In the data rows, 50 means zero.
Here are some numbered points:
ndarray[66 49 63 54 34 62 42 55 57 65 45 57 56 42 50 48 39 45 50 63 51 44 48 48 31 58 81 53 43 70 58 56 57 54 75 50 52 65 45 47 23 65 30 40 74 32] 0
ndarray[73 53 72 54 39 37 39 55 69 54 57 53 53 54 87 75 31 70 77 57 59 52 43 47 42 21 99 25 36 84 21 31 49 63 81 40 64 66 56  0  7 53 30 15 18 68] 1
ndarray[62 45 45 53 32 50 57 54 50 60 45 49 53 52 60 64 61 62 58 44 59 57 48 32 48 51 59 37 48 40 54 46 49 53 61 48 54 48 52 41 56 48 46 41 37 40] 2
ndarray[50 49 12 50 76 52 74 79 83 31 78 21 23 72 18 32 67 80 80 59 46 49 41 52 73 57 16 34 57 31 63 60 27 60 23 69 60  6 28 43 92 33 50 44 32 70] 3
ndarray[77 64 50 30 53 79 64 57 15 46 39 61 62 59 93 25 71 54 67 41 45 76 23 29 33 36 25 26 86 28 82 72 26 39 53 61 32 70  0 94 58 60 36 29 91 67] 4
ndarray[42 56 38 42 62 41 47 30 36 39 32 72 60 47 50 62 50 31 32 53 53 52 51 61 44 54 49 63 62 44 36 35 51 37 49 43 56 65 66 65 35 55 71 65 39 58] 5
ndarray[37 50 48 43 53 46 69 40 42 46 39 58 46 40 54 63 51 51 29 57 57 49 43 53 44 40 34 49 44 42 50 57 54 44 50 47 60 52 63 48 47 56 68 76 51 61] 6
ndarray[63 43 53 46 28 32 40 53 56 49 43 51 46 66 54 49 56 56 56 38 61 55 51 29 71 38 75 36 51 34 41 18 42 33 42 43 67 41 58 51 64 26 50 60 35 46] 7
ndarray[54 54 55 52 23 55 43 54 36 54 30 62 69 52 45 47 51 36 51 46 44 49 51 43 47 62 76 50 47 50 57 40 55 47 59 31 54 71 48 61 50 53 42 61 64 22] 8
ndarray[49 40 55 44 30 52 43 42 38 59 36 54 68 49 39 49 57 36 39 42 48 58 46 46 46 42 71 52 56 50 49 40 52 44 61 36 44 72 56 54 43 48 43 54 61 30] 9
ndarray[78 55 64 59 30 58 38 54 58 69 48 54 63 44 46 62 33 45 53 59 36 39 50 43 26 51 83 48 34 77 66 54 56 66 80 37 49 71 53 43 17 71 25 41 86 27] 10
ndarray[48 29 35 77 52 66 70 81 64 65 76  2 30 55  4 35 46 56 62 45 27 25 76 59 67 75 31 52 31 55 90 80 64 65 39 45 42 24 41 50 75 51 33 46 99 18] 11
ndarray[39 43 42 50 71 50 60 35 52 40 57 50 27 54 50 62 59 72 55 48 50 52 57 58 41 51 22 41 42 49 42 67 44 47 35 67 49 20 45 38 59 51 59 50 36 70] 12
ndarray[56 41 32 49 34 57 60 47 43 57 46 56 63 59 35 52 58 27 42 47 51 43 42 56 35 52 46 60 56 67 59 38 64 43 52 37 57 64 49 54 38 56 40 63 67 34] 13
Which three points above are nearest to each new point by angle, seen from the average point of the numbered points? Their numbers follow each, nearest first.
ndarray[30 48  9 57 70 44 53 46 73 26 70 38 46 48  0 49 51 27 58 53 38 38 60 78 57 61 28 72 60 63 46 26 75 49 35 37 60 30 64 56 58 39 64 62 55 53] >> 3 11 5
ndarray[42 53 19 50 67 44 48 48 66 34 64 35 50 46  5 47 51 28 49 52 45 35 58 73 60 62 35 64 55 66 55 31 71 57 31 39 61 34 60 58 62 33 59 64 50 51] >> 3 11 5
ndarray[22 47 63 53 42 47 59 25 25 54 40 51 50 43 68 63 56 43 26 47 55 64 52 50 51 62 32 57 35 37 43 60 49 49 39 54 55 49 70 39 64 71 59 75 22 47] >> 6 5 12
ndarray[59 47 35 59 50 48 54 80 60 56 52 37 48 66 31 36 71 60 56 34 55 52 47 49 59 48 58 43 54 39 67 49 37 35 39 54 42 28 40 59 75 39 40 32 53 50] >> 3 11 7
ndarray[53 59 51 50 50 60 42 55 43 43 52 66 59 39 61 45 55 38 49 56 48 58 47 43 44 45 51 48 58 50 55 47 49 44 60 42 45 62 37 71 41 57 42 41 70 49] >> 4 8 5
ndarray[69 40 16 53 51 59 64 60 71 45 56 49 49 56 40 46 64 58 69 46 54 59 35 49 34 52 38 36 64 55 67 63 48 48 50 53 58 46 35 58 48 44 38 37 57 52] >> 3 4 11
ndarray[51 39 46 54 38 58 70 59 48 56 50 45 67 48 24 41 60 29 56 59 45 55 51 47 35 60 49 65 59 54 69 43 70 47 46 41 51 62 48 70 47 58 44 57 77 34] >> 13 8 11
ndarray[50 55 45 54 61 62 67 42 46 51 50 61 47 52 71 52 59 50 52 61 54 63 42 53 26 48 29 44 62 55 53 56 52 51 59 55 34 54 41 54 48 66 51 44 60 61] >> 4 12 6
ndarray[62 99 88 55 86 28  0 77 84 33 85 51 20 18 56 12  0 55 70 60 29  7 84 71 93 69 72 72 35 33 36 46 48 61 58 63  4 48 34 37 59 13 29 18 74 47] >> 11 3 0
ndarray[38 41 42 47 44 42 53 46 56 50 52 32 48 53 24 41 55 45 47 36 50 43 60 51 71 62 45 65 48 30 49 50 58 46 37 43 49 39 53 57 77 44 49 67 46 34] >> 11 3 7
ndarray[51 42 15 49 49 40 48 54 58 29 49 40 62 56 16 43 78 34 77 42 52 48 48 60 54 49 47 48 75 44 55 21 63 37 33 35 54 43 49 80 71 28 53 55 56 55] >> 3 7 13
ndarray[63 46 18 44 47 40 46 68 57 41 66 45 39 65 42 42 89 55 77 45 63 57 47 34 60 47 45 32 73 36 62 44 35 43 34 66 53 21 38 61 78 18 46 40 50 47] >> 3 7 12
ndarray[49 45 40 46 35 50 65 50 57 50 53 49 35 66 52 62 52 64 46 47 62 53 48 49 48 45 52 42 41 49 55 51 46 56 50 51 58 30 57 36 47 57 58 54 41 52] >> 12 6 2
ndarray[58 41 49 38 30 72 86 31 33 49 33 70 58 58 75 46 61 54 40 62 52 63 36 35  6 47 41 45 64 63 62 73 59 45 75 43 61 85 40 62 27 98 49 52 70 45] >> 4 13 0
ndarray[30 35 47 56 38 44 48 41 60 60 55 32 45 56 13 57 59 45 52 45 39 40 62 53 79 69 49 72 36 34 52 44 55 44 27 45 46 29 58 63 89 36 57 70 44 29] >> 11 3 7
ndarray[50 50 36 59 38 51 78 49 54 51 51 44 56 69 53 58 54 72 58 54 49 57 39 48 35 42 49 35 46 61 56 59 44 57 57 58 55 39 48 38 42 69 51 47 46 50] >> 12 3 2
